Here are some points, each followed by its number:
[117  17 -30  35  50  52   1 -34 -40  -3  45 -12 -40  64 -39 -25   5 -32
  41 -26 -36 -18 -55   3 -15 112   9  32 -30  15  17   1 -33  62  59 -43
  49 -36   0  26 -33   8  22 -49 -29  30 -32 -26  81  72  40  -7 -52] 0
[-124  -12  -25   24  -37    4    7    2   -8   -2  -12   19    0  -29
   31   47   -6   12  -16  -10   51   25   26   37   58  -54   17  -32
   34   15   -3   10   14  -29  -44   43  -75   11  -13  -30   43  -17
  -14   -6   37    8   49    9 -105  -10  -25  -29    6] 1
[  34  -53  -53   65   45   51   23  -23  -28   12  -20   -5  -45   21
  -22  -20    4  -46   25 -103   28  -46  -24  -32   45   72   71  -10
    6    7   34   33   -4   26   52   10    9  -65    8  -29  -14   -5
   -8  -40  -19   33   27   -8  -23   77   13  -99  -14] 2
[ 25  35   1  -2  29  -2 -15 -17  17 -16 -22   5  -7  -4   0  16  15  37
 -20  24  45   9  -1   7  42  -7 -24   0  18  36 -12   1   9 -10  -7   1
 -28  -1 -21  23 -14 -29   5   9  -5 -22  23  30 -39  14  18 -18 -12] 3
[ -20  -31   44  -59   13  -64   35  -22   18   32  -71   -3   56  -59
   33  -18  -11   21  -24   16   61  -10   38  -45   -5 -108    0  -36
   59  -25  -18  -35    7  -78  -29   95    9   53   17  -19   21  -36
  -25   18   14  -53   22   12  -33   -6   -4  -28   37] 4
[ -40    5  -37  -62  -77   52  -35   39   -3   19  127   71    9  -10
  -28   19  -28    3    6  -17  -74   91  -21  -25  -46   14    7   55
   19   52   47  -25 -102   48  -18 -104   48 -118  -18   52   -7  -16
   24  -42   17   20  -82   36   62  -43  -41   25  -86] 5
[  -6   31   19   82   62   -6   35   -4  -45  -52 -105   19   13    6
   36   -6  -18  -19   27   61   24  -76   15   68  -45  -55   29  -32
  -16  -25    4   19  104   25  -12   80   -4  105   26  -35   16   17
  -42   31    9    3   59  -24  -20  -39   -8  -25  102] 6
[ 127    6   23  112  127   83   44  -58 -126  -20  -48 -113  -95  118
  -87 -113   71 -127  101  -79  -13 -127 -107   37  -55  124   98   56
 -127  -94  -15   12   27   69  127   74   90   42   29   30   14    6
   77  -86  -56    3   22  -61  127  108   48 -127   47] 7
[-14  -5  28 -16  53 -35  -3 -33   3 -23 -58  10 -14 -20 -12 -15   8   6
   8   3  21 -20 -31 -14 -46 -60   7   8 -24 -14 -93 -31   1 -10  -3  54
   7  40  14  17  51  16  33  23  -6 -59  -3 -29  -9 -43  -7 -12  51] 8
[-22 -95  -9 -54 -46 -41  37  13  42  -9 -40   0  34 -14  17   1 -50  -8
 -11  17  -3  44  43 -71 -39 -58 -48 -39  20   7 -56 -82  31 -79 -56  72
  52  60  15 -15  54 -14 -10  57  46   1 -32  42 -45 -41 -74  38 -12] 9
[ -6 -13  -3  45  90  35  -3 -50 -24  10 -84 -19 -68   2   1 -59  17  -6
  22 -17  47 -51 -46  12 -35 -11  23   8 -34 -33 -38  -7  33  29  50  75
  -8  19   8   9   6 -30  -1  -8   1 -38  29 -31 -35  36 -37 -55  80] 10
[ -47   -9  -32  -54 -127  -89   28   20   91  -42   14   30   64  -24
   34   20  -17   56  -28   37   -3   50   92   48   60   -6  -67  -49
   61   84   28   11  -14  -57 -108  -40  -10  -47  -43  -40  -54   -5
  -55   46    0   13   19   84  -73   -8   -3   41  -28] 11
[ -2   9 -22 -30 -72 -18  27 -18  21  13   9  39  41 -14   3   3 -36  31
  -5   8   9  20  31  -6  18 -22  -5 -39  51  41  26   6 -36 -23 -55  -2
   1 -27   3 -26 -26  -1 -11   8  40   0   1  40 -34 -21  -6  19 -42] 12
[-87 -11 -16 -70 -68  24 -39   9  28  17  68  59  26 -37  18  29 -31  41
 -16  -7  -9  67  10 -11  19 -46   4  48  49   9  27 -18 -73   1 -53 -83
 -16 -51  -7  14  21   1   3  30  52  -8 -20   2   0 -61 -26  51 -51] 13
[-10  40  -9 -27 -68  41 -63  21 -23  44 111  44  39 -22   0  72 -12 -10
 -18   8 -52  56 -17 -32 -13  24  -1  33  20   1  41  -1 -88  36   6 -75
  -5 -59 -23   8  50   7  -9 -44  29  37 -70 -25  70 -13  -1  44 -65] 14
[  14  -44  -73   37  -35  127  -67   30  -68   57  127   23  -49   61
  -53   45  -19  -93   40 -106  -88   43  -97  -79  -26  127   70   61
   30   -1   90    4 -127   96   80 -124    3 -120    2   22   40   33
    7  -65   -3   92  -89  -49  105   59  -27  -14 -121] 15
[ 117  -29  -63  127  127  127   47  -93  -92   15  -18  -49 -127   96
 -117 -101   50 -127   93 -127   30 -127  -94   86   18  127   88    8
  -47  -32   44   57   -2   73  127   31   20  -79   24   14   -8   11
   17  -86  -62   84  101  -47   23  127   53 -127   -5] 16
[127  24 -61  95  30  33 -16 -27 -43   1  44 -50 -33 113 -72  -9  30 -80
  49 -36 -48 -62 -51  76  56 127  -1   0 -60  -3  35  36 -34  77  84 -84
  54 -77  -8  -4 -39  17   2 -58 -62  72  19  -7  71 105  93 -43 -20] 17
[-12  33   8 -26 -60  63 -41  44 -41  40 119  36  68 -26   7  51  21   3
  -6  13 -10  45  -8 -40  13  23  29  -1   8   1  -6  22 -32  13  -1 -54
 -58  -3  10 -36  49  33  24 -48   0  24 -80 -55  77  -8  54  30 -55] 18
[ 127   48  -25  127  127   94    6  -69  -89   13  -34  -96  -92   96
  -76  -81   59 -117   69  -71  -26 -127  -49   71   19  127   73   16
  -84   18   19   52   38   99  127   48   -3  -30   -3   25  -55   32
  -12  -84  -80   45   68  -29   27  127   86 -126   29] 19
[-38 -10  -8 -66 -29 -29  42 -12  53 -25  -5   4  32 -56  34 -16  -3  50
 -27  33  68  43  20  22  15 -49 -18 -23  14  13 -26  -7  26 -51 -12  39
 -14  21  -9 -32  -3 -48  -1  18  17 -30   3  19 -52  -7 -21  -5 -31] 20
[ 19  31 -40  -9 -44  14 -11  73  11  -4  93  -8  26  10 -23  -3   4   8
  20  12 -54  56 -11 -24  -7  65 -16  34  -9   8  49  28 -32  29  -1 -95
   2 -50  -7 -13 -40  37   0  17 -28  39 -46  33 109  15  24  57 -88] 21
[-42   3  -9 -36  -7  47  31  43  23 -10  16  50  29 -34  47  29 -14  29
 -13  34 -24  10  26  29 -30 -39  32  22  18  13  33  36 -16  22 -32 -37
  21  16   2 -15  25  16  -1  36  25  -5 -27  -4  40 -55  -9  64 -33] 22
[-42 -40  30 -28  51 -22  21   5  23 -15 -84 -12 -18 -51  22 -59  -6  15
   1   0  53 -29  20 -24 -48 -89  15 -26 -20 -33 -24 -23  23 -31  -5  83
  30  52  -8  -6  12 -19  11  20  -6 -41  13 -15 -40  -5 -15 -27  50] 23
[-65  23  31 -68  -9  23 -36  37  12  19  44  55  18 -55  53   5 -40  57
 -22  52 -51  64  -2  -2 -79 -83  11  57   7 -17  15   3 -34  27 -71 -55
   4   6 -22  10  18  20 -11  37  16 -21 -78  -9  29 -98 -50  71 -17] 24
[ -47   13  -12  -10  -69   31  -46   48  -15    9  117   31   -6  -14
  -10   35    0    1   -6  -14  -81   56  -11  -20   27   34   34   55
   37   20   62   15  -86   80   -5 -127  -34  -89  -51   34  -10   20
  -17  -41   16   51  -36   -4   33  -35  -40   16  -44] 25
[ 75  -6 -11  76 114  73  -7 -91 -75  -5 -19 -27 -76  38 -30 -50  30 -73
  16 -45  42 -49 -68  25 -22  65  38  34 -33 -37  21  16  16  42 127  51
 -11  16  29  -5  -6  -7  38 -51   8  31  19 -61   9  92  13 -63  19] 26
[   4  -17 -102   22  -81   91  -41   13   17   13  127   46   -1   34
  -38   66   10  -27  -26  -75  -73   54   -9    3   61  127   23   33
   52   45   80   56  -83   67   33 -121  -46 -122  -41    5  -35   34
    4  -47  -10   90  -10  -21   75   32   18   24 -115] 27
[-29 -17  34 -31 -44  -6 -11  41   3  28   1  31  36 -48  24  17 -29  14
 -26  22  -9  14  17 -60 -36 -56 -15 -35  39   0 -10 -21  10 -43 -16  47
 -33  38  23 -15  16  -2   8  11  16  12 -52   6 -12 -50 -34  39  -3] 28
[-23  24  15 -19 -48 -42  17  10  -5  12  17  29  21 -10   5   6  -5   3
   6  12   5  -1   8   1  25 -37  -4 -52  26  44 -27   1  -6 -26  -5  23
 -18   1  14  -1  36  22  -3  -5  17   3 -17  20 -32  -6   1  -6 -10] 29
[ -9 -31 -61  -7 -78  13  -1  13  36  25  86  49  42 -13  -7  35  -7 -21
 -25 -34 -10  48  21 -33  46  36 -31 -32  57  28  25   4 -31 -26 -43 -62
   3 -68  -6 -20  11  17 -18   6 -19  72 -36  -7  27  25  39  18 -83] 30
[ 30 -11  25  39 127  27  47 -38 -18 -34 -78 -39 -65  23 -14 -86  27 -51
  22 -43  74 -77 -49  42 -46  12  66  10 -50 -27  -7  40  51 -11  80  86
  43  68  12 -10 -12  -8  36 -18 -32 -51  55 -40  -1  61  21 -88  50] 31
[ -52   -8   -5  -45  -66  -76    1  -10   33   41  -38   27   64  -49
   47   61  -20   67  -36   54    7    6   54  -31    7 -107  -30  -49
   42   34  -26  -36   14  -34  -78   29  -29    3   10   -5   29    5
  -10   29    2  -54   12   18  -57  -63  -20   24   39] 32
[ -4 -12  47 -26  -1 -33 -29  20 -18  13 -18 -38  32 -36  -4  24  -3  -4
  -3  28 -31 -11  14 -68  -8 -58 -30 -11  -5 -63 -40 -30   4 -28 -27  35
 -32  39  19   7  55  18   3  17  19   0 -55 -24  37 -40 -15  30   8] 33
[  -3   17  -41   12  -75    8  -52   37   29   -5  104   21   16   12
    8   40   -4    6  -13   16  -87   55   22   -2   49   44  -52   27
   18   48   34   16  -69   44  -56 -127  -18  -74  -12   38  -13   29
  -10   -7   -7   48  -38    3   44  -37   11   60  -60] 34
[ 41  35  -5  12  26 -53  45 -22  25 -25 -50 -27  24   5 -19 -28  15   7
  11   2  28 -59  39   5  31  15 -34 -56  -4   3 -31  24  53 -30  17  38
  43   5  16 -20 -28  -5 -11   4 -41 -26  61  28 -48  59  45 -62  49] 35
[ 49 -64 -21  35   9 -10  26 -33  15 -10 -54 -23  -3  40   5 -16 -22 -17
  14  -4  33 -44  -2 -15  22  35 -36 -47  -6   6 -28 -35  27 -15  27  82
  34  34  39 -44  11 -27  10  12  12  31  24  -1 -14  80   3 -11  22] 36
[ 21  45   8 -26  87  36   4   9 -43   3  13 -34   7  14 -21 -48  47 -36
  52   3   2  -5 -49 -46 -79  28  29  38 -27 -28 -74 -50  -1  38  73  12
  51  23  -8  -1  55  34  34 -24 -38 -67 -81 -23  87  46  30 -15  -1] 37
[   4  -50   16   46  112  -10   30  -37  -19  -30 -111  -28  -82    0
  -14  -56   23  -40   10  -44   67  -83  -10    2  -30  -47   55    7
  -23  -34  -37   15   77  -16   93   96  -22   67   25   14  -16  -30
   -1    4    5  -36   64   -6  -74   26  -18  -80   85] 38
[-20 -31  21 -54  -5 -37   5  32  13  -5   0  35  15 -23  38  -7 -15   9
 -12  40 -15  55  49 -34 -59 -54 -36  24  -6  28 -35 -45  36 -37 -33  15
  33  40   8  -7  28 -11  43  52  -8 -36 -53  22  -7 -40 -36  40  11] 39
[ 41  15  31  13  66 -27   8 -47 -31   2 -60 -49  -9  12   3  -7  26  15
  19 -12   0 -81 -25  12   0 -27   2  21 -25 -49 -32   7 -12   4  34  20
  27  12   8  24   6  -2  -9 -14  34 -41  33  -7 -21   4  12 -31  51] 40
[-10   5 -19 -14  19  62 -43  13  -9  25  53  21 -35   5   1 -28 -28  11
   4 -10 -22  37 -69   8 -79   4  -4  41 -39 -30  16 -23 -26  61 -17 -65
  41 -27  -6  34 -14  -8  36  -5 -29 -32 -55 -42  51 -29 -25  24 -18] 41
[ -64  -23   26  -19    0  -90   26  -23   50  -43 -127  -27   12  -41
   37  -21   -6   60  -34   30   84   -6   66   32   18 -105  -48  -58
   10   -1  -68  -27   51  -49  -36   90    3   62    6  -22   -7  -67
  -28   50   24  -53   55   19 -119  -13  -35  -13   80] 42
[-106  -16   27  -98  -52  -26    3   48   74   -9   -8   61   44  -57
   49    3  -40   53  -28   38    6   58   26  -15  -37 -114   -9    3
   33   56   10  -14   19  -62  -70  -22   -4   24  -30   27  -22   -9
   22   62   26  -60  -15   18  -20  -81  -39   54  -19] 43
[-18 -23  12 -28 -32 -18 -25  21 -23  12   0   5 -16  12  -9  13 -20  -6
  -6 -14 -15  10  -9  11  -6 -40 -13  30 -22 -49 -23  17 -25   2  -8 -29
   2   6  18  22  21  37  12  22  -4   8  -3 -29  44 -57 -40  51   5] 44
[ -2  -3 -16  -4  13  44  -9 -36 -14  -9  22  21 -34  13   7 -67   6 -17
   7 -11   5  25 -51  39 -29  39  -7 -10 -43 -11   3 -11 -14  35  40   0
  32 -15 -11 -13 -19 -20  48 -27 -14 -14 -29 -12  25  36 -40  -5 -29] 45
[ -1   2  19  19  17 -30 -19 -14   8  -9 -51 -44 -39   6   5 -41  14  -4
 -14  26  34  -5  17  -9  -9  -2 -10 -28 -38  -3 -38 -16  35 -30   2  38
  18  27  -9  -8  -8 -12   2   9 -22 -43  -9  24 -34  34   5 -16  28] 46
[ -23    5  -67  -53 -127   25    4   37   63   14  127   60   51    1
  -17   42  -16    9   16  -34  -38  117   43   -8   16   88  -10   11
   58   74   62   18  -87    1  -57 -102   11  -97  -35   14  -61   19
   -5    5  -16   44  -32   67   43   21    6   36 -123] 47
[ 64  14  -1   8 -16 -47  57 -17  43 -26 -15 -13  73  32   6   5   5  -3
   4  -8  -1 -18  70  49  49  50 -39 -44  26  34   7  11  22 -25 -46 -15
  38 -32   0 -18 -44  13 -51   6 -17  17  41  62 -39  55  37  -9   7] 48
[ 31 -18 -12  52  55  47  27 -57  -6 -25 -39 -31 -57  29   2 -73  61 -54
  -3 -35  85 -34 -19  52  18  38  16 -31 -40  14  -7  -5  97 -28  95 120
 -14  38  14 -28 -47 -43  30  -7  13  -5  47  -3 -56 110  -2 -72  30] 49
[ -2 -25  24 -11  72  43  10 -60 -27  16 -48 -15 -67 -50  12 -80  30   2
 -10 -37  77 -31 -30 -46 -50 -45  54  10 -10 -29 -72 -33  28  -8  82  91
 -32  44  16   5  21 -20  48 -27  14 -55   2 -58 -53  17 -26 -58  48] 50
[   7   12  -33  -10  -63   30  -22   42    7   17   75   27   44    3
   -9   42   -7   10   18  -25  -75   24    3  -21   32   58   29   36
   39   14   38   26  -72   54   -2 -127    5  -70   -7   12  -17   34
   -6  -16  -19   33  -18    0   79  -11   18   41  -74] 51
[-78   2  26 -25 -24   1 -15   7 -24   6   5  26 -14 -70  34  58  -4  28
 -50  37  71  30 -14   5  19 -98  22 -22  -1 -20 -13 -20  10 -22   1  56
 -62  26 -18 -12  39 -18  30 -24  60 -19   1 -31 -48 -42 -36   6  44] 52
New points follow, each followed by the numbers of its three nearest points above, nearest first.
[ 21 -59  22  -2  21 -44  51 -10  11 -19 -69 -31   6 -38  33  10  14 -13
 -18  24  23   0  46 -38 -18 -61 -13 -34  25 -18 -14 -52  64 -81  -6 127
 -39 109  10  -9  25 -24 -11  17  68  20  12  -3 -49 -32 -42  12  30] 4 23 9
[ 77  15   5   5  25 -15  40 -10  13 -39 -45 -35  -9  24 -17 -36  26   0
  33 -22 -14 -35  14  16  -5  36 -24 -14 -12   6  -9  15  39  -4  29  18
  33  23   9 -15 -45 -10  -9  19 -23  13  30  20 -26  61  24 -27   6] 35 46 36
[-29 -14   7 -31 -55 -76  35 -38  23  -7 -49   3  61 -37  41  49 -31  56
 -19  34  41 -23  49 -30  49 -70 -35 -87  70  11 -25 -16   5 -63 -59  23
 -56  37  17 -41  -3 -15 -54  28  28   5  47   7 -65 -37 -19  13  17] 32 4 20
[ 32  -4 -17  66  20  10  15 -16  -3   2 -19 -12 -22  27 -33 -35  15 -25
  27 -67  15 -35  -5  16  35  71   6 -30  16 -10  34  51 -15  10  41 -21
   4 -37   5 -32 -46 -15 -33 -18 -37  27  43  -6 -14  84  28 -43 -26] 2 35 36
[  12   42    8  -40  -64  -27  -57   44   21   -1   93   28   41  -15
   14   41    7   48  -14   33  -70   86    2   12  -17   12  -60   37
    2    8   26    4  -41   10  -82 -127   10  -65  -26   39  -29  -22
   15    6  -14    1  -51   44   25  -72   46   61  -61] 34 21 51
[ -24  -10   37   -6   33  -93   51  -25   54  -21 -127  -24   13  -43
   25  -36  -11   41   -7   22   88  -59   61   18   24  -84  -19  -78
   23    4  -57  -15   92  -60  -22  111  -26  100   18  -21   21  -27
  -28   51   -1  -37   69   15 -108   -4    5  -14  119] 42 4 23
[-10  -3  15 -76  -4 -13  20  25  47 -17 -12   5  29 -41  11 -46  -8  45
   2  34  39  46  24 -15 -55 -66  -1  48 -12  16 -59 -48  11 -38 -14  16
  36  30  -4  19 -18  -9  41  35  -3 -89 -45  11  24 -31  13  16   7] 39 20 8
[ -9 -13 -53  29  16  21  28 -55  10 -12   4  -8  23  20   4   6  17   7
  11 -10  58  -9 -13  43   8   4  27 -26   7  17  18  -3  37 -14  26  20
 -13  -2 -13 -58  16   0   1 -12  -3 -19  45   1 -24  44  12 -50   9] 3 36 46
[-71 -13   2 -22  47  74 -37  10 -10  29  11  72 -76 -33  14 -43  18  15
 -43 -12   2  19 -38   9 -58 -76  38  87 -21 -14  16   3   4   9 -20   0
 -22 -24 -23  80 -29 -23  50 -21  -3 -67 -35 -31 -21 -74 -25   2 -18] 41 44 24
[ 64  55   0 -34 -22   6  14  17  -1  20  59 -37  50   6   8  -8  22  -8
  10  32 -56  23  -2 -25 -39  46   0  40   7  16 -33  13 -27  12   7 -75
  38  -1  -2  14   3  79  36  14 -27 -43 -75  18 103 -17  60  74 -40] 21 51 18
[-32   3 -21   2 -32 -31  11   8  28 -24  10  26  35 -43  19  -5  -4  25
 -15  -2   2   6  80   9  51   9 -18 -33  21  11   9   8   4 -34 -58   0
   4 -23 -33 -13  -1  -3 -63  15 -13   3  21  57 -61   9  -4  -6 -15] 12 29 48
[ 19   9  11  74 110  -8   3 -21 -20 -24 -27 -65  26  -9 -10  10  30 -26
  21  35  15 -90  -4 -10   6 -13  57  -7 -20 -54  -9 -12  61   9  62  71
 -26  66  -4 -19  16   6  -4 -44  -8  -9  36 -48  -8  38  56 -60  61] 40 10 31
[-28   3  20 -75 -94 -46 -20  38  14  -2  33  -4   7 -29  15  22 -10  39
 -28  41 -22  65  24 -22 -18 -29 -73  36 -26  14 -16  -6 -29 -44 -90 -56
  20 -17   2  21 -17  13  25  36  -3 -27 -54  29  16 -62  -8 100 -38] 39 13 24
[ 50  -2  18  92  38 -40   9 -49   2 -21 -91 -41 -20  25 -12  -4  15 -47
  23 -49  20 -80  29  32  51  53  -4 -20  -5 -22  12  40  53 -12  16  51
 -37  26   9 -10 -45   8 -40  -4 -24  44  95  -9 -69  57  35 -38  81] 35 36 40
[-32  35  23 -52 -32 -47   1  15  38  19  25  26  55 -14  11   8   4  25
   0  58  -4  30 -14  -5 -36 -40 -35  -9 -33   0 -27 -43   7 -24 -40  -4
   7  22  17   4  26   1  26  13  -7 -39 -49  17  27 -20 -30  44  -3] 39 28 29
[ -53   52   62  -66 -121  -98   23   25   42   -5  -13    2  127  -80
   93  113  -46   86  -33  123    3   20  105   -2   61 -100  -71  -88
  111   28  -14    6  -12  -64 -126   -9  -30   67   13  -52   16    8
  -84   53   63    0    3   46  -71  -80    4   72   11] 32 11 43
[ 23  -7  33   2  64 -40  43 -34 -15 -31 -97 -39  10  16   9 -68  29  -2
  19  31  89 -68 -12 -18 -46 -44  -6 -30 -31 -36 -51 -23  68 -49  35 116
  41  98  37 -13   6 -17  14  13 -10 -50  24  -9 -21  29  20 -33  76] 23 46 38
[ -9  18 -17  15  -9  27  12  11 -40  -6  47  15  29   4 -15  26  14 -25
   7  -4  -1  -5   0   6  46  40  59  -9  18  19  38   9 -23  17  49 -25
 -27 -14  -1 -22   8  25 -18  -9   3  34 -10 -15  53   6   7 -42 -33] 29 51 18
[-28  -3   3 -31 -70 -49  -8 -24  29   1  -2  22  15 -28  23  46  -1  42
 -52  15  17  32  46   8  24 -44 -48  -2  43  14 -26   2 -31 -48 -75 -29
 -19 -14 -38   6 -35 -11  -1  42  29 -16  22  24 -79 -43   3  31 -12] 12 32 20
[-20 -18 -22 -29 -25  11  57  -6  58   7 -19   6  34 -19  11 -22 -12  35
 -20 -35  13  -9  36  55  23 -10  22 -12  39  54  31  -8  -1  -3 -28 -15
   2 -39 -33  16 -55  11 -26  -8  -4 -26  37   7 -25  12  28  21   6] 12 3 48
[  2   1 -37   9 -25  12 -46  24  15  -3 106  34  -6  -6 -17   0   5 -12
  26 -12 -31  67  -5 -58   7  87 -22  29  -3  21   5   8 -48  28  20 -83
   6 -40 -10 -11  -5  23 -10  20 -26  42 -65  23  49  32 -17  15 -81] 21 51 30
[   0   -8   15  -55  -54   91  -69   32  -25   32  125   29  -22   19
    2   41  -13  -16  -17   -3  -75   86  -57  -32   -4   44   18   47
    6  -10   26    4  -72   40   -3  -97   11  -29   13   21   39    0
   39  -23    8   39 -102  -32   95  -48   -4   63  -81] 14 5 18
[-13  30  20 -68 -77 -48  19  11  31   3   2   3  55  -2   2  18 -22  40
   8  23 -30  36  54  26  12 -48 -43  -7  27  43 -10 -16 -21 -34 -39 -14
  37  13 -31   2 -19 -23 -18  40  18  -3  -2  51  -5 -43 -31  28 -22] 12 29 20
[ 81  36  16  13 -17 -52  29  -2  24 -16 -37 -37  64  37   2   9  36  15
  20  10 -53 -60  56  14  26  41  -7  -6   2  16  37  44  21 -14 -44  -8
  13  24  -7  21 -70  26 -43  13   0  -1  23  27   7   7  59   1  -6] 48 35 3
[ -9 -45 -65  43 -48  28  39 -45  11   2  20  -7   2  29 -24  18  -7 -54
  16 -82  62  -8 -25  47  92  75  35 -81  56  22  58  18 -18  -2  38   7
 -36 -67   5 -54 -19  13 -41   0 -12  96  87 -16 -40  87  12 -56 -19] 2 48 36
[ 23 -56 -51  38  14 104 -22   0 -78  46  82 -22 -76  31 -54   4  16 -89
  20 -85 -93  13 -73 -90 -61  91  87  72  -1   7  52  -6 -61  60  55  -7
 -10 -34  -5  25  32  34  26 -57  21  59 -69 -60  86  36 -17 -27 -71] 15 0 41
[ 21  15 -40  53 -52 -51 -16  23  30 -19  17 -20  38   1  15  56 -16   8
  -3   4 -21 -19  77  35 121  66 -37 -73  22  38  46  20   9  -5 -38 -16
 -39 -51 -14 -16 -26 -10 -97 -16 -11  76  33  26 -39  50  46  14 -18] 48 30 12
[  55   25   -7  -50  -50   16  -66   37    0   -8  112   10   35   62
  -22   24    3   22   11   39 -127   44  -22   -7  -29   66  -41   48
  -32   -1   19   11  -62   30  -33 -125   77  -44    3   29  -26   21
   20   30  -29   25  -69    7  127  -54   10   76  -61] 21 34 51
[ -83   15    8  -96  -85  -49   -7   64   68  -11   41   52   52  -49
   25   41  -26   73  -40   85  -41   85   60  -26   -5 -107  -53   13
   27   41   -6  -12  -34  -54 -122  -58    2    1  -31   19   -6   41
    9   55   24  -34  -40   43    8 -103  -24   86  -32] 43 24 13
[-21 -11  17  -8  36 -10  -3  -2  14  34 -14  22  13 -49  29 -27 -16   2
  -1  -4  19 -24   6 -28 -38 -77  25 -12  25 -29  18 -40  26   0  19  34
   5  13  24   0  30 -20  -5 -28   1 -23 -12 -16 -24 -13 -28 -27  24] 23 28 8
[ -9  39 -20  -3 -68  16 -64  44 -36   3 120  46  20  15  -4  86  -9 -37
   2  17 -60  58 -52  -9  16  54  -1  13  -2  10  12   4 -56  44 -14 -81
 -26 -27 -15  -6  42  63  16   0   6  56 -79 -29 103 -52  -6  54 -47] 14 18 51
[ -47    1  101  -66   21 -127   50    1   13  -27 -127  -36   40  -75
   60  -25  -15   66  -49  104   77  -16   72  -43  -40 -127  -68  -42
  -16  -27 -118  -59   74 -102  -75  127    2  127   27  -19   45  -27
   -3   62   66 -112   -6   29 -111 -104  -59   40  126] 42 4 23
[  55  -36    4   76  111   97  -55  -23  -99   25   15   -7 -108   33
  -36  -55   23  -81    0  -51  -29  -34 -117  -22  -81   37   97   71
  -80 -102   29   14    4   63  112   40    0    6   12   55   26  -14
   77  -66   -3   15  -22  -96   89    0    0  -52   13] 26 0 37
[  47   -7  -36   69   77  127  -69    2  -63   21  102   11 -127   60
  -54  -46   40  -47   24  -59  -70   12  -98    5  -20  120   61   67
  -58  -25   36   54  -54   84   84  -76   -7  -67    5   46   11   18
   40  -59  -39   76  -26  -52   76   44  -19  -36  -50] 0 15 17
[ 28  20 -16 -35 -50  -1 -26  23  23  13  76  15  32   4 -29 -11 -16  21
  12  19 -58  35  15 -22 -11  52 -54  20 -16   5  -3 -15 -23   4 -51 -97
  62 -62  -5  17 -38  15  14  -8 -40   5 -57  45  30 -12  49  31 -55] 21 34 51
[ 52   3   9  57 100   4  16 -21 -11  -6 -60 -21 -24  35  -6 -28  17  -6
  18 -10  17 -73 -17  26  -1  16  27  20 -24  -2  13   9  33  23  21   7
  -1  24  12   5 -20 -23  -6  -4 -29 -31  41  -7  -9  21  18 -52  39] 40 10 46
[ -49   -1   27  -30  -32  -88   78  -42   71  -24 -111  -15   48  -32
   16  -20    3   60  -21   22  106  -15   81    0   39  -76  -80  -81
   80   34  -68  -28   49 -107  -59  127  -15   81   27  -53    0  -60
  -48   52   21  -51   68   73 -127   35   19  -16   48] 42 4 20
[ 61  27 -41  -2 -89 -51 -30 -18  28  -8  41 -22  58  48   8  62 -15   9
   1  22 -68  45  36  17  37  81 -77  -4  11  29   8  15 -61  31 -66 -88
  29 -31  -9 -31 -27   6 -37  12   1  47 -30  27  31 -15  29  77 -50] 34 51 21
[  50   -7   47    8   36  -36   40  -48   10   13 -108  -52    2   -3
   27   -3   -7   23  -25   25   30  -56   33   -9   -2  -19  -22  -22
   -6  -18  -22   -8   41  -32  -11   90   11   69   -3  -13  -26  -36
   -2    5   25  -22   37   14  -46    6    3   -6   61] 46 40 23
[-21  33  28 -16   4  -3 -42  19 -26  -5  81 -10   9  11  -2  27   2  13
 -13  59 -39  43  -2 -12 -33 -39  -6  37 -21  -7   6 -23   2   8   1 -34
 -24  17  -9  19  -5   0  21  12   8  -9 -55 -12  63 -50   5  30 -18] 44 41 33
[ 14 -17  -7  41  25  51 -47 -19 -32   7  87   7 -62  35 -54 -14  -5 -56
  30 -58 -32  40 -51  -5  -3 101  33  50 -14 -23  32  23 -54  73  68 -60
   9 -81 -18  32 -20  26  41 -36 -22  45 -16 -23  64  29  -4 -33 -24] 0 45 41
[ 38  -9 -41  42  -9  40 -21 -18 -25  23  21 -27 -44  57 -53   0  22 -11
  16 -30 -16  -3 -21  24  54  75  -8   9 -43  10 -11   0 -48  14  38 -34
   2 -70 -11  16   4 -19   6 -36 -10  37  -1 -19  29  48  17 -21 -37] 0 45 2
[  -7   -2   -9    9  -70   16  -21   25  -21   -2   86   48   -4    4
  -17   28   -9   23  -16    8  -51   49  -32  -15   -5   37  -25   16
   25   39   18    3  -42   20  -40 -117   -8  -80    1   27  -23   10
    1   -7   -1   35  -53    8   36  -33   15   50  -42] 34 51 25
[-15 -15  -4 -21 -33  37 -65   2 -43  28  60  -1 -36 -15 -13  54 -15 -27
  12 -31 -53  35 -58 -33  33  18  15  45   9 -33  21  12 -90  64  29 -49
 -22 -49  10  12  85  30  22 -14  40  46 -45 -44  60 -45 -34  10 -41] 14 25 44
[  96  -15  -20   93   89   48  -27  -59  -33    1  -20  -79 -118   83
  -38   -4   29  -56   17  -61    4  -45  -56   44   16  105   17   15
  -53  -44   12   26   35   60   95    7  -15  -35   19   22  -28  -16
   13  -23  -19   40   34  -45   -3   51   20  -43   26] 26 2 0
[-40 -28  -1 -12 -49 -48  33  -9  21   5 -40  15   1 -24  48  10 -20  30
 -20  45  55  46  21 -36  -1 -53 -37 -45 -10  24 -22 -61  56 -38 -18  62
 -28  36  16 -24   9 -25  10  26  17 -21   6  40 -83 -10 -46  17  32] 20 32 28
[ 78 -12 -43   7   8  29 -15 -10  -2   1  58 -22 -27  58 -62   4   8 -16
  28 -27 -62  22 -12 -41   7 124   4  55  -2  40  32  12 -71  38  20 -67
  48 -60 -42  37 -13   8   9 -25 -21  35 -44  18  64  44   8   2 -71] 0 21 51
